One vector is turned by the same rotation once a tick. Each row is the vector after some number of ticks, and that number follows the row.
The counts run from 0 to 362.
[194 118 106 110 113 140 100 114 102 158  95 164 130 131 147 117 144 146
 148  82  85 138 147 107 130 135 121 121 105 126  87  75 122 135  84 105
 139 161 150 130 135 119 141 107 146 176 119 162 103 191 112 129  63 153
 184 120  87 121 162 143 135 133 141 136 170 107 180 147 102 121 113 130
 120 164 115 123 160 142 124 144 160  97 112 148] => 124
[160 169 118 106  64 154 130 110 147 143  73 134 174 122 127 181 129 126
 122 114  87 108 108  87 164 124 152 138 154 111 125  92 136 132 118 111
 108 126 124 147  51 131 126 100 116 154 102 114  82 152 128 133 113  98
  95 144 116 124 138 146 134  74  92 140  87 143 133 116 147 112 110 136
 136 139 113 152 189 165 148 140 131  98 105 122] => 278
[123 110 131  95 104 178 154 125 157 105  85 121 155 136 137 190 109 105
 130 137 106  85 122 105 174 110 136 143 167 124 134 138 115 111 115 120
 114 132 127 140  75 130 127 112  97 129  97  99  94 160 118 130 132 107
  60 146 170 124 130 129 143  69  82 152  95 147  90  99 131  99 102 123
 119 140 119 137 177 174 145 143 126 104  98 107] => 75
[130 177 143 164 116 144  97 119 139 105 105 133 113 129 100 109 112 146
 119 163 100 124 122 121 123 158 165  85 164 116 164 103 114 173 161 146
 114 147 130 130 171  95  93 154 131 114 134 176 149 136 183 138 109  98
  86 150 170 156 122 139 129 129 131 152 149 129 123 130 126 130 167 138
 173 152 132 189  85  79 141 156 146  94 137 105] => 241
[113 141 135 165 193 104 131 136 106 142 163 110  86 110 124 139 120 123
 119 200 129 189 156 153 133 122 117  96 153 165 168 151 128 142 156 151
 147 140 112 162 190  74 106 141 127  90 138 137 184 121 122 154 146 109
  80 150 153 168 125 101 151 161 141 127 167 111 136 154 113 104 134 141
 130 125 105 174 104 129 127 136 132 150 173 135] => 30
[130 102 127 116 159 108 141 151 111 138 167 109 138 143 161 156 123  90
 168 133 165 142 150 139 171  89  80 137 122 154 114 152 118  79 117 150
 134 117 115 129 141 139 120  84 139 125 128  99 129 143  44 145 110 183
  88 156 113  88 127 105 149 131 107 157 147 113 120 154  79 123  86  96
  94  99 127  82 124 167 144  98 113 155 124 162] => 189
[161 150 132 165 159 117 135  94 138 155 116 147  90 114  67  89 142 161
  97 127  79 153  99 154  76 135 136  96 150 115 106 100 128 191 159  98
 148 147 112 112 100 112 117 130 142 112 106 138 151  91 146 124 149  66
 167 106 103 163 137 145 102 144 138  79 131 101 138 127 159 115 159 150
 151 141  81 154 159 124  97 132 115 153 120 140] => 136
[103 117 134 122 157 139 117 150  94 131 125 129 124 114 182 195 119  90
 156 177 108 148 188 135 157 130 114 121 156 171 152 140 137 126 117 132
 144 157 145 163 189  81 124 121 115 109 139 117 160 184 114 157 115 131
  92 165 147 146 137 132 168 114 121 156 195 133 130 153  86 129  93 118
 115 146 111 168 118 162 160 169 140 124 143 121] => 230
[169 133 121 161 169 124 122 115 118 178  80 158 110  95 104 123 142 148
 117 132  77 160 107 154 116 122 108 125 137 164 110  84 148 156 111  90
 151 158  87 149 101 108 126 114 127 140  99 114 154 118 119 157 126  81
 166 123 121 148 172 140 125 130 129  90 134  79 159 124 129 114 106 156
 102 149 106 166 174 162 114 164 117 155 125 153] => 134
[165 114 101  67 130 153 114 108 115 113 117 136  99 151 156 141 122 119
 123  92 132 138 149 112 138 137 154 118  93 114  79 137 138 133  91 114
 125 127 189 133 111 127 179 111 123 149 137 160  83 173 144  85 106 132
 170  94  87 146 155 133 151 129 161 135 154 169 176 162 116  87 149 140
 145 139  88 129 141  88 154 103 175  96 141 127] => 106
[148 112  99 121  79 126 133 116 127 162  96 149 152 138 125  97 107 145
 148  86  79 109 127 108  93 122 123 119 124 119 113  56  85 146 112 112
 156 163 116 126 114 136 115 110 176 177  91 131 141 142 124 115  94 124
 166 100  99  85 146 170 107 124 115 112 153  92 128 105 138 166  76  90
 123 173 144 126 143 155 110 133 122 138  64 155] => 140
[110 161 137 114 130 129 114 136 134  77 197 135 136 141 141  89 111 117
 160 111 151 111 160 124 171 139 158 110 152 110 116 162  59 104 149 154
 115  98 174 101 161 138 143 128 165 101 136 172 106 173  99  95 128 140
  78 135  99 116 101 130 121 140 152 147 147 136 144 168 101 134 138 123
 169 151 118  86  79  88 142  87 134 132 105 136] => 203
[120 132 143 158 156 105 148 130 174 121 183 112 121 117  69  85 118 132
 119 127 138 130  81 144 120 108 102  95 152 105 134 140  78 130 196 145
 127  86  90 110  87 154 127 121 148 105  98 113 145  70 111 110 164 108
  93 117 125 115 105 119  89 138 116 102  79 113 113 132 138 111 137 111
 143 129 127  89 109 132 109  88  81 157  93 149] => 177
[174 102 109 118 134 133 132 135  87 146 111 146 110 131 141 162 142 111
 141 109 135 159 143 167 133 105 102 144  84 133  90 131 134 120  66  80
 116 157 101 109  99 134 168 101 128 184 103  74 123 132  89 151 133 139
 184 110  68 117 165 139 150 106 126 103 135 136 134 165 111 126 116 118
  99 125 102 124 145 157 148 153 110 156 152 166] => 311
[117  95 144 131 220 128 122 142 115 114 175 112  76 151 130 129 132 115
 125 157 143 151 147 177 128 113 127 102 122 147 118 183 112  90 135 167
 115 101 142 127 194 108 123 146 110  91 145 124 153 129 115 122 146 160
  88 153 165 137 131  98 153 138 162 146 148 122 138 166  94  98 153 122
 116 110  99 110  73 103 147 112 142 130 159 131] => 209
[ 68 108 135 129 110 170 156 122 136 106 147 120 136 126 154 156  97 118
 150 170 112 116 188 123 121 135 137 113 188 154 153 151  63 140 158 145
 156 153 141 133 157 107 128 129 160 108 102 103 156 126 138 148 150 102
  86 132 162 120 105 154 114 112  97 122 182 132  82 121 145 150  67  96
 134 163 121 116 108 176 153 137  93 156  78 119] => 34
[162 150 126 124 151 133 115 117 157 116 101 158 103 116  61 103 132 159
 105 100 101 131  78 149 138 129 150  99 125 107  89 124 127 158 128  97
  83 113 121 123  64 138 137 131  91 127 111 126 114 107 142 118 139  64
 143 135 117 142 147 117 128  97 140 114  58 132 143 146 147  73 180 172
 157 138  84 140 164  97 128 138 125 126 131 125] => 298
[123 122 130 126 144 115 155 120 149 165 172  94 128 114 136 130 117 112
 135 131 135 140 140 114 141 101  89 126 160 153 105 143 132 114 166 132
 163 121 117 146  84 154 129  74 151 106 107 112 112 123  43 126 124 141
 102 133  98 114 129 116 124 129  92 119 135 100 143 128 103 110  63 120
  91 106 116  72 178 210 112  81 125 160 110 164] => 172
[109 162 141 164 154 130 115 128 157 123 132 128 112 136  83  92 111 146
 117 164 102 120 126 126 119 154 158  95 175 120 167 119 102 149 186 168
 134 128 131 131 179 101  79 141 141  81 139 176 153 115 168 117 112 101
  57 160 181 149 105 139 114 139 137 154 138 100 126 116 130 126 152 127
 163 165 125 156 101  95 118 125 136 108 122 120] => 39
[176 113 102  96 157 154  91 122 127 131 100 143  92 159 103 105 128 144
 104  81 132 133 104 135 110 124 156 116  68 103  86 138 124 143  97 108
  92 122 149 109 130 119 148 129  82 143 144 156 109 157 156  95 107 150
 161 124 150 149 143 123 132 115 169 146 120 138 152 144 135  73 188 141
 157 144 103 141 119  75 139 117 171  94 148 117] => 104
[139 109 123 143 198 109 144 106 152 201 130 107  78 125  92  96 137 143
  85 150 116 180  88 158  80 101  82  90 129 143 120 109 160 163 159 139
 167 133  82 145  95 110 112 127 120 116 116 123 149  90 106 123 140 122
 157 115 146 151 130 111 129 156 129  95 128  85 145 120 148  93 112 128
  90 103 115 121 154 156  78 115 132 145 130 150] => 152
[140  89  96  79 112 172 162 103 136 106 115  99 102 150 135 165 121 108
  96 115 143 139 122 132 108 120 130 124  86 109  80 164 141 126 101  88
 122 120 146 113  50 143 187 107  99 146 127  93  92 116 127  99 165 111
 155  84  95 145 140 132 142  98 119 112 101 164 116 135 155  73 142 102
 130  97  89 105 152 143 144 112 116 146 129 134] => 292
[145 135 144 180 131  86 128 150 132 176 130 133 162 110  79  86 137 142
 126 129 108 122  93 139 120 109  85 103 152 139 161  83  89 132 158 149
 155 120  74 113 134 115  61 127 154 137 107 138 163 100 105 149  87 154
  93 153 159  86 123 125  86 142 115 140 124  58 118 100 130 157 105 112
 122 149 169 133 112 127 113 124 105 132  96 149] => 361
[ 93 123 109 106  87 158 160 110 139 122 156  90 113 138 178 185  92  78
 128 192 131 126 191  92 129 135 139 131 179 148 157 142 144 148 165 161
 163 133 143 159 133  89 149 112 138 105 141 137 137 158 114 125 147 113
  74 138 121 158 107 140 152 132  90 156 170 155 114 145 140 126  82 103
 137 104 120 137 127 153 159 135 140 129 132 112] => 50
[128 106 141 146 202 122 107 166  92 124 163 123 109 147 134 141 127 122
 135 149 170 156 119 193 141 101 104 101 105 140 135 180 100  99 112 156
 136 126 115 111 194 115 117 138  95 110 140 117 166 122 104 141 115 175
  92 159 181 116 129  96 137 142 154 159 152 107 136 158  69 110 146 115
 114 124 125 122  74  93 164 127 113 131 156 145] => 208
[164 145 134 141 113 127 107 122 103 125 113 182 153 109  88 109 143 149
 148  78  85 128 123 152 136 122 119 119 120 139  96  91  89 141  95  64
 120 155 112  94  89 151 132 117 159 157  77 115 131 132 104 146 112  96
 170 117  56  96 154 169 114 104 137  87 123 102 137 149 127 152 110 143
 136 184  97 137 149 142 128 156  99 158  93 147] => 319
[151 126 110 136 149 101 121 118 184 173 154 113 108 154  70  45 128 164
 107  91 126 123  77 118  84 119 123  93 136 103 120 100  99 144 174 164
 151 110 109 116 105 148  85 118 162 111 111 156 125 103 120  85 108 142
 120 121 145 107 108 124  80 159 128 127 103  87 146 106 135 112 157 112
 146 118 150  83 117 111  92  69 135 116 102 142] => 161
[167 154 134 135 160 136 115 134 138 126  76 158 113 101  61 135 152 159
  95 103  91 140  74 158 149 115 122 112 122 117 110 122 151 142 119  94
  81 112 101 130  72 133 126 118  84 135 110 113 109 113 127 139 153  85
 115 137 119 150 153 125 137 103 133 116  64 120 143 134 136  63 157 165
 142 135  92 154 174 126 130 144 120 123 135 145] => 297
[122 143 141 146 144 125 104 144 118 121 136 168 174 115 131 123 120 138
 175 113  82 105 151 127 172 130 139 100 171 156 136 106  58 108 134 149
 129 145 135 118 192 127  85 134 163 110  95 147 130 171 100 142  87 121
  93 170 145  91 137 142 120 131 116 144 173  89 142 132  92 158  90 134
 129 194 129 124 124 150 133 131 137 138  84 149] => 19
[171 104 106  85 150 154  94 105 122 117 108 134  82 170 119 123 121 137
 113  93 118 133 133 131 122 126 172 115  81  91  77 139 114 136 104 124
 113 125 175 120 112 112 164 112 105 136 141 170  92 163 151  64 110 145
 157 118 130 165 146 122 148 131 163 148 131 159 172 148 116  71 168 136
 141 130  94 117 134  80 142 110 177  81 134 119] => 105
[141 101  85  93  96 154 134 114 170 140 116  77  93 172 141 148  97 106
  95 149 141 132 119  92 110 140 147 123 114 100 126 125 154 160 140 150
 128 112 169 158 105  90 137 108  90 127 159 164 111 165 158  85  99 155
 116 109 155 169 117 110 145 135 130 168 134 156 138 114 156  75 155 109
 140  79 126 138 117  95 139 102 186  69 155 112] => 267
